In the rows, 128 means zero.
A single turn carries every row of the set below to another of its rows. Some are shown first; where does it send the rows asked next?
Puleb: [168 114 133 129 117 144 118 120 132 128 116 111 152 138 105 146 126  82
 153 170 129 139 146 177 158  98  92 134 118 122 130 127 133 137 126 116
 136 146 109 100 123 140  97 118 128 137 146 111 142 126]
tikub: [146  99 145 135 121 128 132  98 134 126 134 135 166 123 115 143 111 100
 154 138 145 112  98 183 129 105  96 135 127 135 121 120 124 142 135 127
 103 158 137  89 113 150 110 101 125 131 159 118 142 138]
vedo: [108 130 162 126 102 134 114 114 140 111 126 165 151 142 104 173 150 157
 123 120 150 131 159 160 118 135 131 128 123 121 152 156 145 138 162 146
 143 127 123 132 124 123 126 122 100 127 141 149 125  78]
Suno: [139 133 120 168 125 139 120 124 139 146 146 153 112 103 176 137 118 141
 156 101 110  98 131 113 135 144 116 107 136 143 154 117 125 137 127 147
 112 106 147 140 149 127 138 157 152 118 106 101 145 107]
Faso: [124 101 139 139 109 121 110 145 164 127 163 151 122 115 163 128 109 149
 155 127  97  97 119 125 113 133 138  85 151 128 154 121 139 150 132 146
 121 118 142 130 157 131 123 140 155 135 137 123 118  99]
Futu: [129 107 135 151 109 131 100 158 139 116 168 138 131 128 167 126 116 144
 137 122  95 134 188 117 134 136 128  88 134 115 144 124 127 140 139 129
 134 130 161 154 158 122 132 143 144 132 131 115 127 106]
zuk: [116 145 140 132 112 123 129  93 151 111 125 173 152 120 108 157 154 136
 121 102 158 111 156 165  99 142 123 127 117 113 154 144 153 135 164 135
 128 118 120 138 128 136 116 132 129 148 127 150 140  92]
segu: [ 86 129 115 143 121 126 119 139 109 140  81  79 159 136 153  88 127 118
 110 152 122 160 139  77 128 122 108 108  91 160 145 114 122 138 142 118
 147 132 142 122 129 133 124 127 124 120 133 136 151 123]
bope: [156  96 143 125 141 154 121 111 125 122 116 121 158 143 110 136 124  93
 160 154 142 148 125 147 154  88  84 137 123 132 125 110 148 133 124 143
 145 152 129 124 109 150 109 104  99 141 147 109 141 141]
nuge: [119 135 121 138 134 119  94 125 128 124 121  96 101 169  87  98 128 137
 101 110 129 127 156 112 128  98 148  95 129 134 134 102 112 101 109 117
 138 135 143 101 143 128  99 131 105 122 122 116 104 113]
leba: [ 90 124 123 128 107 127 111 114 119 135 128  84  98 144  86 107 124 125
 128 121 125  94 142 124 109  91 172 118 149 150 135 128  93 126 132 118
 120 141 132 107 135 125 105 137 131 138 118 116 110 104]
daza: [109 139 123 146 121 114 131 105  94 139 131 104 122 133 115 102 125 118
 132 111 140  98 139 115 107  91 163 146 167 163 146 132  82 138 152 116
 114 118 138 141  97 112 126 129 153 139 128 109 125 105]
Nani: [ 74 121 117 120 105 109 125 161 122 140  93  92 166 137 153 105 134 113
 117 164 116 141 114 119 127 118 126 104 102 166 148 103 105 151 137 102
 131 120 126  98 139 131 117 128 133 132 152 150 122 107]
nipor: [105 145 134 133 112 135 121 117 124 123 114 176 155 150 110 154 135 141
 117 119 137 121 135 163 133 114 106 134 140 135 148 110 162 115 126 185
 154 113  97 140 130 149 109 132 122 128 115 153 157  80]
Vunuf: [106 144 138 145 131 125 125  88 137 112 121 175 162 140 112 139 139 138
 113 100 146 116 152 155 105 131 107 131 131 126 153 118 166 122 147 170
 141 118 130 159 130 144 113 130 124 146 116 149 169 103]
zeka: [153 106 155 151 121 130 117  98 129 121 129 111 168 148 110 142 110 100
 144 155 122 130 149 183 140 111  97 130 123 131 132 138 118 140 140 113
 117 163 150 105 125 130 107 107 120 127 158 110 157 139]
nisiz: [ 97 107 135 123 149 140 135 145 126 137  80 102 156 117 150 112 122 133
 119 122 135 135  98  90 103 131 125 108 128 174 156 111 121 142 145 100
 124 113 174  98 126 140 115 117 120 126 155 150 140 123]
sakam: [157 155 106 141 149  98 115 133 117 125 120 129 118 161 116  95 134 132
  96 105 151 138 134 108 137  96 131 110 133 131 139  89 117 103 107 112
 142  97 127 109 110 128 107 124 128 119 138 118  96 113]
biz: [109 132 102 127 130 144 137 144 117 148  68  96 139  99 148 101 129 111
 115 131 144 137 109  79 117 128 110 113 103 152 148 115 128 133 140 106
 134 110 131  90 121 152 110 133 146 120 130 142 148 118]
teban: [114 116 128 144 116 141 117 137 132 143 142 153 113 136 191 139 118 159
 155 123 125 131 134  92 149 130 118 118 142 136 137 107 146 138 128 178
 137 115 157 152 136 133 127 131 122 117 117  99 115 126]
dul: [101 128 123 138 134 128 130 154 114 139  90  99 168 118 150 121 135 112
 113 123 117 135 130 124 121 136 122 105 110 177 158 107  84 143 142  72
 113 111 159 101 141 123 129 138 133 129 148 147 145 108]
boko: [164 110 132 145 144 150 133  95 112 127 124 135 163 113 114 139 124  83
 153 116 150 127 121 159 147 103  77 141 115 136 122 109 123 129 129 123
 117 152 134 114 108 153 125 114 115 131 139 107 158 140]
pulub: [140 145 121 142 145  90 134 117 101 129 128 132 134 152 136  93 127 132
 115 111 157 124 117 104 120  87 145 138 162 150 147 108 107 128 137 124
 133  93 136 141  82 118 122 109 144 130 151 114 105 116]
nokig: [117 147 146 139 104 147 109 123 114 121 115 163 152 148 104 174 144 146
 115 117 134 138 168 164 146 125 114 132 128 134 148 136 135 120 138 159
 151 122 106 135 127 126 130 137 105 111 120 146 149  65]
rero: [128 125 104 128  90 140 115 172 131 134 148 154 110 116 180 143 128 134
 145 132 122 135 162 115 156 130 125 110 129 110 128 111 135 134 126 144
 135 112 122 133 146 138 117 147 154 125 119 110 100 106]

Vunuf turns into nipor
daza turns into pulub
Now these:
Nani turns into dul
teban turns into rero
boko turns into bope

